runs of hidden systems:
kuz, trace 1 (7 x 28):
[[-0.50 -1.67 -0.38 -2.24  1.31 -0.11 -2.53  0.01  3.51 -1.94  0.01  0.36
   0.15 -2.10  0.05  1.43 -0.77 -0.50  0.51  0.48  0.26 -1.02  1.07  0.91
   0.33  0.49  0.26 -0.99]
 [-0.47 -1.14 -0.32 -2.29  0.54 -0.10 -3.18  0.31  1.64 -0.85 -0.80  0.12
   0.34 -1.66  0.36  0.97 -0.82  0.17  0.23  0.27  0.13 -0.95  0.61  1.15
   0.56 -0.14  1.42  0.46]
 [ 0.20 -0.74 -0.22 -1.85 -0.03 -0.03 -2.74  0.17  0.03  0.23 -1.10  0.03
   0.58 -0.73  0.87  0.45 -1.18  0.70 -0.18  0.28  0.08 -0.72  0.53  0.83
   0.70 -0.30  2.11  1.37]
 [ 0.31  0.06  0.29 -0.93 -0.52  0.22 -2.12  0.39 -0.89  1.17 -1.21 -0.10
   0.33  0.13  0.77 -0.09 -1.13  0.69 -0.75  0.03 -0.06  0.02  0.18  0.56
   0.83 -0.64  2.00  1.43]
 [ 0.40  0.52  0.57 -0.32 -0.67  0.24 -0.99  0.04 -0.99  1.39 -1.12 -0.41
  -0.04  0.77  0.63 -0.25 -1.48  0.14 -1.25  0.15 -0.07  0.91  0.27  0.20
   0.71 -0.05  1.52  1.07]
 [ 0.65  0.46  0.85  0.26 -0.47  0.31  0.02 -0.27 -0.46  1.05 -0.52 -0.11
  -0.15  0.68  0.14  0.01 -1.23 -0.23 -1.46 -0.17  0.35  1.26  0.15 -0.06
   0.64  0.30  1.00  0.42]
 [ 0.86  0.50  1.29  0.44  0.04  0.46  0.28 -0.21  0.72  0.37 -0.13  0.02
  -0.32  0.52  0.14  0.05 -1.38 -0.84 -1.56 -0.32  0.34  1.62  0.40 -0.19
   0.37  0.56  0.39 -0.56]]
kurug, trace 2 (7 x 28):
[[ 0.74 -0.97  1.76 -2.77  0.48  0.39 -5.66 -0.89  2.05  0.22 -2.00 -1.70
   0.14 -0.94  2.50  1.70 -3.24 -0.95 -3.15 -0.82  0.27  1.68  1.06  2.09
   0.37  1.05  3.31 -0.35]
 [ 0.23 -1.97  0.25 -4.10  0.58 -0.20 -5.90  0.19  1.79 -0.17 -2.06 -0.34
   0.29 -2.12  1.98  1.67 -2.35  0.85 -0.87 -0.05  0.25 -0.71  0.83  2.12
   0.66 -0.36  3.08  0.79]
 [-1.01 -1.72 -1.24 -3.42  0.46 -0.09 -4.13  0.86  0.69 -0.84 -1.10  0.20
   0.91 -2.12  0.62  0.95 -0.61  1.56  1.45  1.05 -0.26 -2.39  1.02  1.47
   0.61 -0.79  2.43  1.55]
 [-1.59 -0.95 -2.37 -1.99  0.05 -0.33 -1.74  1.16 -0.69 -0.66  0.01  0.48
   0.87 -1.24 -0.26 -0.11  1.25  2.10  3.11  1.42 -0.50 -3.04  0.62  0.57
   0.12 -1.12  0.88  1.45]
 [-1.29  0.15 -2.20  0.16 -0.40 -0.22  1.17  1.06 -1.76 -0.34  0.60  0.87
   0.83 -0.10 -0.89 -0.74  1.83  1.94  3.10  1.44 -0.49 -2.57  0.27 -0.41
  -0.02 -1.13 -0.38  1.33]
 [-1.07  1.00 -1.46  1.58 -0.71 -0.12  2.74  0.91 -2.32  0.21  1.15  0.59
   0.34  1.08 -1.38 -1.49  1.89  1.07  2.23  1.22 -0.49 -1.34 -0.02 -1.12
  -0.11 -0.51 -0.92  0.88]
 [-0.38  1.67 -0.60  2.45 -1.01  0.23  3.09  0.32 -2.05  0.49  0.96  0.48
   0.12  1.63 -1.31 -1.30  1.29  0.12  0.83  0.75 -0.20 -0.12 -0.02 -1.28
  -0.17 -0.24 -1.04  0.49]]
Fezal, trace 3 (7 x 28):
[[ 0.89 -0.28  1.71  0.48  0.88  0.45  0.53 -0.68  3.14 -0.89  0.35  0.38
  -0.74 -0.13 -0.48  1.30 -1.51 -2.13 -2.08 -0.66  0.65  2.44  0.45 -0.30
   0.18  1.73 -0.89 -2.07]
 [ 1.05 -0.04  1.90  0.76  0.45  0.59  0.58 -0.64  2.37 -0.07  0.17  0.22
  -0.54  0.35  0.00  0.77 -1.78 -2.00 -2.30 -0.74  0.50  2.61  0.26 -0.23
   0.30  1.32 -0.13 -1.66]
 [ 1.31 -0.06  1.93  0.54  0.24  0.59 -0.12 -0.68  1.78  0.34 -0.29 -0.24
  -0.62  0.37  0.20  1.00 -1.86 -1.77 -2.68 -0.94  0.41  2.89  0.29 -0.02
   0.20  1.26  0.40 -1.18]
 [ 1.22 -0.20  1.85 -0.07  0.29  0.60 -0.84 -0.69  1.83  0.18 -0.84 -0.45
  -0.52  0.50  0.73  0.69 -2.19 -1.77 -2.93 -0.78  0.42  2.74  0.14  0.38
   0.22  1.24  0.87 -1.09]
 [ 1.11 -0.39  2.10 -0.56  0.32  0.48 -1.60 -0.81  1.99  0.14 -0.92 -0.49
  -0.33 -0.05  0.89  0.98 -2.64 -1.54 -2.76 -1.03  0.40  2.62  0.46  0.71
   0.42  1.05  1.21 -1.09]
 [ 1.29 -0.61  2.11 -1.04  0.51  0.44 -2.11 -0.74  2.76 -0.23 -0.70 -0.55
  -0.61 -0.42  0.85  1.20 -2.64 -1.76 -2.93 -0.89  0.58  2.40  0.55  0.80
   0.27  1.57  1.31 -1.53]
 [ 1.35 -0.92  2.23 -1.18  0.87  0.41 -2.27 -0.86  3.29 -0.58 -0.77 -0.30
  -0.63 -0.69  1.16  1.78 -2.47 -2.06 -3.13 -0.89  0.75  2.51  0.33  0.87
   0.23  1.58  0.83 -1.80]]

runs to name:
trace 4 (4 x 28):
[[ 0.62 -0.33  1.53  0.18  0.77  0.41  0.37 -0.74  3.38 -1.17  0.56  0.34
  -0.63 -0.25 -0.27  1.06 -1.25 -2.24 -2.03 -0.63  0.51  2.23  0.67 -0.18
   0.16  1.58 -0.77 -2.24]
 [ 1.00 -0.17  1.65  0.53  0.49  0.50  0.40 -0.59  2.28 -0.43  0.14  0.10
  -0.82  0.29 -0.32  0.84 -1.63 -1.88 -2.21 -0.63  0.65  2.57  0.20 -0.37
   0.29  1.27 -0.46 -1.78]
 [ 1.13  0.23  1.90  0.52  0.35  0.43 -0.02 -0.69  1.63  0.20 -0.08 -0.12
  -0.66  0.41  0.34  0.79 -2.03 -1.79 -2.53 -0.71  0.68  2.57  0.37  0.02
   0.27  1.31  0.17 -1.32]
 [ 1.28 -0.03  2.06  0.23  0.18  0.45 -0.63 -0.95  1.55  0.31 -0.64 -0.33
  -0.46  0.41  0.67  0.69 -2.16 -1.54 -2.79 -0.85  0.50  2.57  0.32  0.24
   0.41  1.08  0.93 -0.97]]
 | Fezal
trace 5 (4 x 28):
[[-0.96 -0.76 -2.28 -0.17  0.29 -0.44  0.95  1.03 -0.27 -0.80  0.99  1.26
   0.50 -1.20 -1.23 -0.21  2.05  1.74  3.54  1.29 -0.19 -2.47  0.46 -0.42
  -0.32 -0.99 -1.07  0.68]
 [-0.98  0.12 -1.65  1.44 -0.16 -0.02  2.88  0.73 -1.00 -0.50  1.66  1.28
   0.28  0.44 -1.59 -0.61  2.17  0.81  2.67  1.10 -0.11 -1.28  0.15 -1.38
  -0.32 -0.53 -1.83  0.09]
 [-0.52  1.09 -0.83  2.45 -0.28  0.11  3.72  0.30 -0.66 -0.35  1.47  0.83
  -0.18  1.13 -1.67 -0.54  1.63 -0.11  1.41  0.70 -0.06 -0.06  0.13 -1.38
  -0.25  0.17 -2.21 -0.76]
 [-0.03  1.29  0.28  2.30 -0.20  0.43  2.84 -0.10  0.31 -0.20  1.02  0.45
  -0.18  1.23 -1.22 -0.40  0.55 -1.20 -0.21  0.33  0.16  1.20  0.13 -1.24
  -0.18  0.69 -1.78 -1.08]]
 | kurug
trace 6 (4 x 28):
[[-0.22 -1.96  0.39 -2.76  1.09 -0.13 -3.76 -0.27  3.42 -1.62 -0.65  0.20
   0.12 -2.08  0.78  1.73 -1.34 -0.47 -0.43  0.01  0.39 -0.43  0.76  1.48
   0.65  0.46  1.07 -0.58]
 [ 0.25 -1.40  0.45 -2.58  0.44 -0.04 -4.08  0.11  1.82 -0.01 -1.30  0.13
   0.16 -1.63  1.17  1.37 -1.65  0.25 -0.61  0.13  0.26 -0.14  0.71  1.32
   0.37 -0.26  2.12  0.48]
 [ 0.32 -0.67  0.51 -2.00 -0.31  0.41 -3.58 -0.06  0.31  0.67 -1.65 -0.67
   0.45 -0.67  1.21  0.65 -1.92  0.24 -1.16 -0.02  0.26  0.28  0.63  1.22
   0.90 -0.14  2.54  1.07]
 [ 0.71  0.30  0.78 -1.00 -0.37  0.24 -2.68 -0.33 -0.50  1.09 -1.50 -0.88
   0.27  0.29  1.37  0.15 -2.21  0.03 -1.77 -0.20  0.29  0.97  0.34  0.86
   0.83  0.06  2.20  0.94]]
 | kuz
trace 7 (4 x 28):
[[-1.34  0.78 -2.35  0.66 -1.08 -0.16  1.67  1.13 -3.04  0.19  0.53  0.65
   1.04  0.50 -1.10 -1.36  2.34  2.41  3.52  1.58 -0.43 -2.63  0.10 -0.63
  -0.04 -1.41 -0.65  2.04]
 [-1.45  0.81 -2.65  0.55 -0.98 -0.08  1.70  1.28 -3.31  0.46  0.69  0.66
   0.78  0.35 -0.94 -1.47  2.40  2.34  3.51  1.74 -0.67 -2.75  0.13 -0.85
  -0.11 -1.52 -0.23  2.01]
 [-1.53  0.96 -2.73  0.28 -1.00 -0.18  1.61  1.28 -3.30  0.36  0.58  0.69
   0.96  0.45 -0.94 -1.58  2.51  2.45  3.70  1.75 -0.52 -3.11  0.05 -0.64
   0.14 -1.51 -0.42  2.42]
 [-1.48  0.89 -2.96  0.30 -1.08 -0.34  1.55  1.50 -3.38  0.63  0.53  0.79
   0.90  0.25 -1.17 -1.75  2.71  2.48  4.05  2.05 -0.62 -3.15  0.19 -0.68
   0.00 -1.95 -0.32  2.46]]
 | Fezal
trace 8 (4 x 28):
[[ 0.51  1.15  1.26 -0.20 -0.95  0.60 -1.38 -0.28 -1.88  1.59 -1.84 -1.32
   0.22  1.26  0.98 -0.35 -2.05 -0.31 -2.38 -0.11 -0.14  1.66  0.15  0.66
   0.81  0.15  2.22  1.11]
 [ 0.34 -0.04  0.90 -1.43 -0.45  0.37 -3.10 -0.16  0.07  0.76 -1.69 -0.92
   0.34 -0.06  1.73  0.36 -2.33  0.01 -1.83 -0.13  0.08  0.96  0.32  1.20
   0.90  0.02  2.55  0.87]
 [ 0.64 -0.95  0.83 -2.23  0.58  0.23 -3.80 -0.12  1.83 -0.02 -1.32 -0.26
   0.06 -1.21  1.46  1.33 -2.04 -0.19 -1.61 -0.33  0.31  0.57  0.76  1.44
   0.74  0.15  2.07  0.23]
 [ 0.46 -1.67  0.83 -2.48  1.07  0.09 -3.22 -0.42  3.56 -1.15 -0.68  0.00
   0.06 -2.01  0.83  1.83 -1.66 -0.80 -1.15 -0.43  0.46  0.29  0.84  1.22
   0.42  0.96  0.95 -0.96]]
 | Fezal
trace 9 (4 x 28):
[[-1.41 -1.84 -2.55 -2.70  0.68 -0.70 -2.63  0.95  1.09 -1.63  0.18  1.05
   0.75 -2.68 -0.11  0.64  1.48  2.30  3.85  1.38 -0.09 -3.90  0.77  0.75
   0.04 -1.51  0.41  0.91]
 [-1.27 -0.28 -2.51 -2.06 -0.56 -0.34 -2.21  1.51 -2.39  0.18 -0.61  0.37
   1.18 -0.92  0.11 -0.52  1.26  2.90  3.25  1.45 -0.48 -3.47  0.61  0.87
   0.28 -1.70  1.57  2.60]
 [-1.10  1.00 -2.04 -0.32 -1.55 -0.03 -0.47  1.37 -4.89  1.95 -0.84  0.30
   1.12  0.66  0.08 -1.59  0.98  3.21  2.11  1.39 -0.87 -2.44 -0.14  0.11
   0.43 -1.93  2.06  3.67]
 [-0.62  2.04 -1.12  1.34 -1.98  0.07  1.41  1.18 -5.52  2.50 -0.54 -0.01
   0.91  2.06 -0.61 -2.02  0.95  2.56  1.55  1.07 -0.77 -1.12 -0.24 -0.62
   0.34 -1.52  1.39  2.95]]
 | kuz
trace 10 (4 x 28):
[[ 0.73 -1.22  0.98 -2.99  0.42  0.23 -5.39 -0.20  1.52  0.33 -2.11 -1.20
   0.36 -1.16  2.02  1.47 -2.70 -0.09 -2.06 -0.30  0.22  0.50  0.99  2.02
   0.56  0.31  3.10  0.42]
 [-0.13 -1.41 -0.27 -3.54  0.17 -0.18 -4.91  0.41  0.71  0.09 -1.87 -0.18
   0.67 -2.07  1.42  1.05 -1.75  1.18 -0.17  0.42  0.00 -1.15  0.74  1.79
   0.85 -0.78  3.06  1.67]
 [-1.17 -1.13 -1.64 -2.57  0.23 -0.25 -3.17  0.88 -0.25 -0.37 -0.94  0.42
   0.82 -1.27  0.19  0.44 -0.12  1.71  1.97  1.06 -0.54 -2.58  0.76  1.20
   0.47 -1.05  1.96  1.86]
 [-1.26 -0.14 -1.99 -0.99 -0.47 -0.27 -0.71  1.11 -1.75 -0.21 -0.09  0.33
   0.95 -0.58 -0.38 -0.57  1.32  2.10  2.78  1.25 -0.28 -2.99  0.59  0.03
   0.22 -1.06  0.62  1.85]]
 | kurug
